One turn moves each row of this set onto another row. After a few examples, where does it send each row asked below?
M: 3 -1 14 2 5 -10 -8 10 -2 13 0 3 -9 16 2 5 -1 -15 3 -4 -1 0 3 14 15 -2 -8 5 4 16 3 19 -9 8 -4 -6 -8 8 -8 10 6 -8 6 11 8 -4 14 -7 1 -2 5 10
T: 0 -14 -9 -1 11 -17 -5 10 11 -10 -3 0 9 0 7 2 -13 -2 -5 1 -1 4 6 7 12 -5 2 -6 -1 3 -9 -9 9 -14 -12 -3 -14 -6 17 5 10 -5 -3 -7 10 4 14 0 3 0 1 -12
J: -1 -9 15 -12 -16 -13 -3 -16 1 -2 5 17 7 -24 -2 -2 -15 1 -4 -17 -5 -9 2 -2 3 12 -4 -9 -2 -3 3 -7 -2 -11 2 5 -1 9 9 -8 4 4 6 -1 -6 1 2 -5 6 7 -3 3
A: 2 3 1 -10 -2 5 5 1 5 -1 -3 6 1 -1 -19 3 9 5 0 -4 -2 10 -2 0 -3 -13 -8 30 -12 0 10 -8 -5 -3 -1 -3 7 -11 -1 -24 -6 2 1 -2 -1 -14 -6 3 2 19 1 7
D: 15 10 -8 2 -18 11 -8 -12 1 -10 0 -10 5 -5 -13 -13 20 -1 5 7 -5 -9 0 -10 -2 14 -4 -9 -6 2 -2 5 0 13 -1 -2 10 -1 1 -4 -5 8 -8 -6 0 12 -5 -5 -7 7 -2 -8
H: -21 2 -3 -2 5 -10 -5 6 -5 -5 21 -14 -4 7 1 11 6 0 -2 2 0 -2 19 3 -3 5 8 5 -3 -6 11 7 5 11 2 5 11 7 -8 -9 7 8 -8 16 2 3 9 14 16 -8 -4 0
P: 0 -3 -18 19 0 8 -2 3 10 -2 3 5 -4 -2 3 -3 -1 -16 -2 8 -11 -4 1 -9 -1 -7 0 18 5 10 20 11 4 11 2 0 -16 7 -4 -9 -12 3 2 -6 -4 -5 -12 0 -7 -10 -2 -2
R: -3 -1 -5 -6 22 -3 2 7 -9 2 -14 -13 -11 -1 4 -15 -9 -3 3 1 -6 -14 4 -2 -6 4 2 -9 -15 2 20 -5 -6 9 -9 2 -6 -16 -4 -1 -11 0 7 6 1 12 3 -3 9 -3 3 -14
Y: -12 -1 1 -8 0 -2 1 7 -28 1 -2 8 -1 -1 20 2 -7 5 2 -7 -1 -3 4 -4 3 -28 -7 -6 -2 1 2 0 -1 0 3 -3 7 -5 3 18 4 0 0 12 -10 -1 3 1 7 -12 -1 5
Q: 12 1 6 3 -12 2 2 -10 1 -10 -3 5 -1 3 -4 -14 8 -2 5 -14 -2 -1 -5 -7 12 23 -6 7 3 17 -14 11 -2 -1 -1 -8 0 9 -13 -9 6 -12 6 -8 5 -14 -2 -5 -7 3 0 11
C: 3 5 0 3 0 -6 4 1 -16 -9 9 2 -1 0 4 -4 -2 2 -5 2 -2 2 -1 -12 2 3 -18 2 -6 0 -27 -4 -2 -3 0 -4 13 -2 4 18 17 2 1 -5 12 -23 -5 4 -2 7 1 7
E: 15 -6 0 -2 -19 7 6 -8 5 0 13 0 -6 -4 0 20 -3 -8 -3 3 -9 -14 -5 10 4 5 -8 10 -13 -8 4 3 -16 5 7 12 1 1 1 -1 4 9 -3 -5 0 0 -2 8 11 19 9 6
F: -17 3 -21 3 5 3 2 1 16 0 -3 12 8 -4 -9 2 8 -12 4 -3 3 -6 -7 0 1 -19 11 -1 2 0 4 -8 14 6 -19 -11 2 -3 12 5 -5 5 -10 -1 0 3 -1 -4 -4 -8 5 -10
G: -7 6 6 6 13 -6 7 -1 0 -4 5 4 1 -6 -24 -8 -1 12 -1 -14 1 -14 8 5 0 -2 2 2 -13 1 -10 -11 -8 2 -2 4 2 3 23 -5 -3 16 12 1 8 -6 -3 -11 -9 15 -10 -2
U: -4 6 1 0 -1 -1 0 1 -18 2 13 6 6 3 21 -1 16 5 2 -2 -3 2 4 -2 4 11 25 -2 -1 -2 12 1 -2 -1 9 6 -6 -11 1 -21 6 -3 -9 12 -2 16 7 -8 1 0 -2 -8
K: -11 -2 0 6 9 9 6 11 4 10 3 -1 -2 3 -8 11 -15 4 0 0 6 15 18 -9 5 12 -5 10 -3 -1 9 -17 10 -2 6 -9 14 14 -13 10 3 0 -1 16 1 -7 11 -1 0 -4 7 3
X: 0 -5 -12 -13 8 -11 -8 -1 -9 -6 -9 -7 0 -8 -15 -6 7 0 4 3 -9 -1 -11 -20 -4 9 -6 -4 -13 -5 -7 -9 8 2 -16 9 14 -11 -5 -5 12 2 -3 -2 -5 -6 -7 8 13 5 3 -7
W: 0 9 8 -9 -8 17 -4 0 12 -4 -10 -2 0 7 -5 -6 11 8 8 7 9 2 6 9 -3 -3 -8 -4 8 7 21 -1 -10 -3 9 -14 -5 0 -10 7 -6 -5 -3 11 10 16 -4 -7 -4 -5 0 -9
N: 11 -14 1 0 -2 -5 1 1 10 -17 -3 4 -1 6 26 0 -6 2 -2 3 -2 -3 5 1 -1 -4 -1 19 1 -2 -4 0 -2 -7 16 3 -16 16 4 6 2 -1 -6 -11 9 1 -7 -1 6 -19 -1 0
B: 9 5 0 4 15 9 14 5 3 16 7 1 -3 17 12 2 -2 5 2 -10 7 -4 1 -3 9 15 12 -13 4 0 4 -16 1 -11 12 -2 -4 -2 -8 -2 -9 3 -3 3 -3 -2 8 -12 -16 4 4 4

R turns into -> W
T turns into -> F
Now these:
D turns into -> Q
B turns into -> K
G turns into -> A

